The same turns and mirrors carry the whole set onto itself and the rows of a family onto each other. Which other rows belong to the same family as each row named below? List them in the order they appear above.
These 16 rows form 4 families of 4 rows each.
K_129: [-13 -22 -19 -22   2  18   4  22 -18  13   2  -6 -21]
K_651: [-20  13   3 -33  -6  26  -3  12  -6   7 -13 -18 -21]
K_660: [-40 -29 -22  -5   9   9 -25  13  10 -10  -1 -25 -10]
K_972: [-20 -14 -19  -7  13  31   2  18 -15  17   2  -5 -21]
K_612: [-32 -12 -13   0  -4   4  11  15  31  -4   0 -20 -24]
K_585: [-45  -2 -22 -12  -6  15   9  16  26 -17  -5 -24 -21]
K_736: [-31   7   3 -31 -11  31 -13   9  -7  10  -9  -9 -22]
K_526: [-34 -10 -11  -9  -5  10   8  12  36  -8 -15 -24 -25]
K_142: [-39 -29 -20  -3   3  11 -21   4  10  -5  -1 -37  -7]
K_839: [-40 -16  -7 -18  15   5 -22  12  13 -13  -4 -32  -1]
K_826: [-24   4  -4 -27 -11  29 -23  10 -15   7 -12 -19 -22]
K_404: [-47  -2 -13  -3  -7  15   5  11  29 -12 -12 -21 -22]
K_276: [-27   9   5 -27  -6  24   0   7 -14   9 -18 -20 -13]
K_422: [ -8 -22 -16 -17  11  24   1  16 -14  19  -1 -12 -20]
K_992: [-21 -14 -23 -14   8  36  12  17  -9  14 -10  -5 -26]
K_614: [-29 -21 -18  -8  16   5 -24  16  11 -14  -5 -34  -9]

Same family as K_129: K_585, K_142, K_276
Same family as K_614: K_972, K_736, K_526
Same family as K_422: K_651, K_660, K_404

The same turns and mirrors carry the whole set onto itself and the rows of a family onto each other. Which other rows belong to the same family as each row named below? List them in the order they appear above.
These 32 rows form 8 families of 4 rows each.
K_209: [  0  -3  16 -17 -32 -22  14   8  -9   3  -2   8  27   3 -12 -16 -23 -21
  -2  10]
K_607: [ 11  -8  22  -7  -2  12   6   6 -17  -9  11  26   2  -2 -13  -3 -14   1
   2 -21]
K_995: [  5 -10  30 -16 -12  10   5   3   1 -28   0  12  -3  -8  -6  -4  11   9
  13   9]
K_282: [-18   5  -4 -10  -2   8  10  -2   1   5 -30   4   0  -8 -11   2  -2 -11
  12   2]
K_639: [-11   5   8 -10   8  11   4   4 -22   0 -16  15   3  -8 -31   6 -15  -8
  -2 -16]
K_694: [ -2 -16   7 -14 -27  -4  15  -4  -7   2 -20   9  18 -11  -9 -27  -5 -38
   3 -13]
K_945: [-21   3  14 -22  -8   1   3   4  -7 -16 -31  -2   8 -13 -28   5   6  -6
   9  14]
K_346: [  7 -18  13 -11 -10   2  -3  16 -25 -21  -6  -5  12   5 -20 -24  12  12
 -14  21]
K_580: [ -5  -6 -11 -10  -4  17   2 -19  -1  -2 -20  19   4 -13 -18 -13  11 -25
  -2  -1]
K_240: [  9 -17  -7   0  -8   1   3  14 -21   4  -4  -1  14  14  -5 -31   2   4
 -14  11]
K_383: [  6  -6   5 -11 -12   1  14 -11  -2 -25   4   8  -5 -10 -11   9  15 -29
   3 -10]
K_683: [  2 -10  19 -15  -1   1   6  -7 -23  -2 -37  15  -9  13 -19   6  -7 -15
  10  23]
K_232: [ 12 -15  -2 -10 -24 -18  12   2 -20 -20  11   3  18   4 -14  -9  11 -32
 -12  -4]
K_19: [-17  12   3 -13  -2   5   7  -7  -3   2 -27   4   0 -10 -27   4 -12 -14
  -4  16]
K_707: [ 15 -17   1  -1  -5   5  11   0 -22 -23   0  -9  -9  -3 -15 -11  17 -19
 -20  -4]
K_223: [ 14 -24  13  -5 -16  15  12  -7  -4  -7  -7  12  -2 -10   1 -33   4 -21
  -1 -13]
K_467: [ 12 -10   2  -2  -5   5   0   6 -22  -2  -1   0   5   8 -19 -27  -6   5
 -28  22]
K_444: [ -2  -3  14 -14 -15 -10   7  12 -24   1   1  22  26   1 -22  -3 -23 -16
   2 -20]
K_849: [ -7  -5  -4 -11 -13 -11  15  -2 -19 -15 -18 -10   5  -9 -25   2   9 -38
  -9  -6]
K_596: [ 15 -21  17 -10  -6  -5   3   3 -35  -1 -24  12   1  25 -17 -12  -6  -9
  -3  28]
K_277: [  7 -18 -16  -6 -12   6  -2  -8 -18   0  -8  15  19   0 -18 -34  11 -21
 -17   5]
K_60: [  6 -10   6  -4   2   5  -1  15 -37  -1  -1  12  13   6 -29 -16 -13   1
 -19 -11]
K_261: [ -5   6  11 -17   4  -5 -11   4 -24 -13 -30   1   6 -19 -32  -4   5 -13
  -3  21]
K_429: [ 11 -12  10  -3  -5  17  10   1   4  -5   1  12  -8   1  10 -13   3   5
   9  -2]
K_39: [ 16  -5  38 -19 -14  -7  -1   4  -6 -23   2  19   3 -18  -4  -6   1 -11
  17   6]
K_841: [  7 -14  21 -19 -18 -16   8  -2 -24   0 -22  23  12  21 -13   1 -11 -22
  14  22]
K_133: [ 13  -4  28  -9 -12  12  13  -4   8 -10   7  15 -10  -5   1  -8 -11  -1
   4   5]
K_971: [ 20 -19  27 -13  -8   2   6  -6 -18  -9 -13  26  -7  20  -5  -1  -5  -8
  12  21]
K_947: [ 11  -6  12 -10   5  -1 -15  10 -31 -16 -16   0   3 -12 -27 -18  10  -1
 -14  24]
K_742: [ -7  -9  18 -24 -32 -22   5  15 -15 -16  -8   4  34   1 -18 -12  -1 -10
   7  14]
K_928: [ -9  -5  -2 -14 -26 -19  13  11 -10   9 -13   6  31   6  -5 -15 -11 -20
   8   2]
K_554: [ 14  -7  31 -22 -25 -24  -2  12 -16 -17   1  14  23 -11  -9 -13  -4 -19
  11  10]

Same family as K_971: K_683, K_596, K_841
Same family as K_742: K_995, K_945, K_346
Same family as K_580: K_694, K_223, K_277
Same family as K_607: K_639, K_444, K_60

